(in the rows, 128 means zero)
A single turn carries every row of the set below to another of its rows. Some are shown first; where does it send the rows asked next?
musok: [120 106 110 129 133 106 147 134 154 131 108 118 136 124  73 125 104 103
 152 153 136 147]
Giti: [116 112 108  99 140  88 102 114 113 162 163 142  86 115 136 135 127 116
 157 112 140 131]
gof: [140 120 114 137 125 134 134 142 140 118  94 128 126 106  88 141  95 110
 167 142 142 148]
zef: [122  78 137 165 111 120 124 156 121 129 136 145 146 110 120 184 157 116
 106 147 115 135]
foza: [122 104 113 109 147  95  94 105 125 156 174 137  89 118 104 123 130  96
 153 120 142 129]
balol: [121 110 107 140 124 117 137 133 142 123  92 128 128 115  86 145  96 117
 168 154 138 132]
lovo: [105 137 139  86 166 133  98  97 110 125 125 111 127 118 116 158 148 121
 153 112 146 169]
let: [142 124 121 112 140 122  75 110 107 140 170 148  84 102 114 143 124 107
 163 108 138 132]
nituz: [110  85 144 152 131 131 102 130 109 136 154 137 124 110 142 184 171 120
 108 129 118 128]
Zefim: [130 101 104 127 118 133 137 159 149 124  98 121 136 121  89 137 105 112
 164 145 142 132]
gefum: [128 128 117 121 112  98  90 143 129 117 165 144 112 132  78 171 123 121
 138 147  74 145]
Guza: [134 105 109 101 135 121  76 124 115 148 177 144  92 119 118 138 136 108
 161 107 139 118]
mosu: [113  85 151 151 145 136 118 140 108 137 139 152 139 115 140 178 181 121
 107 116 129 146]
vopop: [144 128 129 123 156 123 139 155 112 126 117 189 145 134  80 133 144 119
 159 104 142 172]
Vup: [139 117 127 113 164 112 145 146 127 141 129 170 143 139  77 112 147 102
 145 105 148 179]
duzeg: [ 93 137 131  78 163  98 127 113 112 138 132 121 138 137 124 148 156 134
 140 113 130 175]
bap: [143 146 123 123 116 118  97 133 126 104 159 129 118 116  81 156 108 124
 150 146  85 143]
fafo: [134 139 110 114 114  82 115 144 123 126 176 145 115 130  96 142 117 131
 143 138  79 142]
mumu: [132 143 120 124 120 102  97 130 119 105 168 146 122 130  75 156 121 132
 149 144  78 136]
megu: [ 95 120 130  75 165 133 101 112 120 129 131 106 140 136 118 154 162 125
 147 112 146 158]
vetu: [124  86 140 171 116 133 130 158 122 125 131 147 145 112 122 179 153 119
 109 143 110 132]
tosut: [140 114 129 117 152 121 133 169 120 135 108 186 141 138  85 148 150 110
 145 103 140 186]
ran: [113  79 149 148 135 124 119 145 108 140 138 150 148 115 132 183 181 117
 104 123 135 150]
marad: [118  80 147 163 134 140 136 154 118 132 116 149 148 114 131 176 167 117
 110 128 132 144]
dal: [117 117 103 124 119  96 154 146 145 133 103 119 129 119 102 137  98 123
 155 151 125 143]
vudi: [ 86 118 134  83 167 116 100 110 120 134 117 121 131 139 112 174 162 121
 139 117 139 176]
Rak: [138 125 119 111 149 105 157 164 119 145 117 176 140 133 104 123 139 121
 151 103 143 175]
Nel: [ 94 126 133  85 173 103 113  99 124 136 144 114 135 140  97 137 158 115
 137 121 134 170]
kib: [137 131 115 120 124  91 112 134 135 122 177 139 122 133  66 131 120 113
 139 145  85 143]
Vike: [109  76 143 147 126 119 103 133 109 142 152 140 134 111 139 188 173 115
 104 131 128 135]
ruker: [142 120 128 105 154 139 135 169 120 128 121 167 154 142  88 132 155 118
 153  99 144 172]
lif: [126 110 114 115 147 108  82 105 107 149 161 158  86 112 116 140 129 110
 169 108 149 123]
Pizu: [ 88 133 137  89 170 117 109  97 112 123 120 118 139 134 108 158 155 131
 150 120 139 165]
zagu: [150 138 139 112 157 139 130 151 112 121 113 168 144 124  88 138 145 116
 155 101 142 186]
lale: [124  83 137 168 115 129 111 145 116 133 153 146 122 106 131 179 153 118
 110 138 109 119]
Sov: [118  75 143 161 124 127 131 157 118 137 122 149 151 112 124 179 166 114
 107 135 136 146]
duba: [136 131 113 115 111 116  97 147 134 109 171 127 127 134  80 151 121 128
 146 146  82 129]
mizug: [120  95 105 138 117 113 131 153 149 129  88 129 121 120  86 158  99 106
 155 153 134 145]
pof: [121  98 112 108 141 104  73 119 114 157 163 157  78 117 119 157 136 102
 153 110 142 132]
nanaf: [121  77 136 162 112 116 106 147 115 137 157 147 131 106 128 185 160 115
 107 139 116 126]

pof turns into vudi
marad turns into vetu
Now these:
mumu turns into lif
dal turns into fafo
ruker turns into Zefim
nanaf turns into Vike
let turns into lovo
Nel turns into Vup

A single turn carries every row of the set below to another of its rows. Some are shown first; where does it send the rows asked next?
Zuv: [143 160 153 130 106 154 151 130 124  83 134 116 108]
sedu: [129 174 166 134 123 157  76 123 130  91  82  90  75]
fumi: [149 184 157 132 134 125 107 124 143  86  67  92  99]
Zap: [124 113 147 132  87  92 109 134 114 122 114  60  95]
vigi: [158 162 102 135  83 117  99 111 142  85 101  77 116]
Gaf: [135 173 137 137  94 130  71 135 129  83  82  58  89]
Tisu: [144 184 124 135 104 128  95 110 151  90  67  81 108]
Vavob: [140 178 162 142 148 142  96 130 126  89  71  81  98]
ped: [135 172 175 137 141 158 132 136 120  86 103 106  99]
ratig: [151 172 120 129  89 150 127 123 126  77 139  95 123]
peze: [108 121 166 131 102 137 141 104 124 143 114  88 105]
zam: [125 112 151 126  90  99 139 114 123 133 121  81 104]
tepup: [152 172 124 141 119 120  80 116 137  88  72  65 106]
Meba: [124 116 157 141  84 104 138 115 120 136 116  69 104]
tas: [148 178 104 133  81 140 107 109 143  86 104  80 121]
Lokur: [163 161 141 146  73 111 139 111 126  91 135  85 119]
gote: [153 167 125 142  68 106 103 129 126  81 109  56 111]
rede: [114 115 147 129 107 109  77 134 109 112 115  60  87]
paget: [104 117 161 133 124 141  72 115 108 116 117  70  89]
nifa: [104 119 169 140 123 153 104  95 111 131 119  81  98]
Tudal: [154 172 155 126 117 147 137 136 120  72 138 106 113]
Fov: [156 153 114 128  76 133 136 118 134  83 133 102 117]
Zake: [156 162 170 141 101 139 147  97 128 100 134 116 107]
gop: [115 120 145 130 117 106  74 128 107 113 116  51 102]
nili: [127 114 140 124  98  84 105 128 117 117 120  62 103]
Vug: [116 120 168 143 103 136 137  94 118 141 119  81 106]
rige: [ 96 126 168 135 124 159 111 103 116 135 110  79 101]
Fofeg: [100 128 157 134 129 143  76 118 105 118 111  60 100]
zum: [153 179 175 127 140 134 126 137 128  77 102 105 101]
toz: [138 167 183 136 128 164 115 105 131 100 109 119  85]

rige turns into peze
Tisu turns into fumi
Now these:
Zuv turns into Fov
Gaf turns into sedu
nifa turns into Vug

